500 stands for zero in the data rows.
Some points, one per row:
423,564,531,567,535,556,342,739
544,329,490,481,875,278,657,730
589,507,519,479,753,570,608,805
450,524,559,408,510,587,634,545
563,582,460,614,695,547,475,576
530,557,501,391,364,673,462,397
551,582,570,511,580,535,614,682
505,423,516,395,840,389,477,671
409,477,665,665,767,686,514,568
506,551,397,413,292,520,687,493
520,660,668,461,564,662,558,791
589,543,547,503,709,452,666,615
515,459,488,495,529,457,352,426
687,493,407,485,372,308,570,346
Here are 10 more points, each followed by its number:
634,516,505,449,541,434,567,438 0
534,679,714,571,587,617,450,434 1
362,291,469,392,667,320,295,734 2
562,584,538,533,441,536,532,429 3
439,536,461,738,417,688,425,162 4
477,582,384,413,494,572,576,425 5
667,585,410,439,224,376,702,353 6
629,477,475,542,285,551,624,403 7
609,377,284,225,470,97,661,656 8
578,580,598,542,440,580,501,516 9
Which three of these numbered points are nearest to each point below, looking only along the 3 directions in which the first points spread most? Their numbers follow each, nearest first.
623,639,390,392,414,512,642,327 > 7 6 5
776,681,530,706,507,562,701,373 > 5 3 0
458,617,525,651,408,591,613,500 > 9 3 5
584,483,436,435,304,475,509,482 > 7 5 3
661,524,562,744,266,683,386,198 > 4 3 7
606,605,513,552,221,551,669,256 > 7 6 5
433,635,631,503,574,747,330,604 > 1 9 3
557,622,613,397,345,632,539,326 > 7 3 5
525,418,449,415,599,349,624,388 > 0 5 3
456,556,604,623,690,679,458,924 > 1 9 2
568,442,519,467,826,376,491,643 > 2 0 1
435,359,495,364,696,449,400,854 > 2 0 1
505,591,615,584,467,642,523,420 > 9 1 3
582,664,483,406,510,545,604,282 > 5 7 3
281,513,524,564,355,652,279,351 > 4 1 9
446,496,588,405,787,434,475,798 > 2 1 0
430,261,457,232,275,172,541,405 > 6 0 7
491,289,236,115,563,196,619,784 > 8 0 2
558,327,413,278,498,205,649,798 > 8 0 5
597,534,556,479,526,499,401,616 > 9 1 3
434,647,515,588,563,702,413,422 > 1 9 3
456,513,586,358,750,466,333,669 > 2 1 9
633,509,371,438,622,312,520,484 > 0 2 5
377,601,543,622,284,764,350,276 > 4 1 9
508,543,596,550,684,623,441,766 > 1 9 2
379,394,382,421,176,306,443,382 > 7 6 5
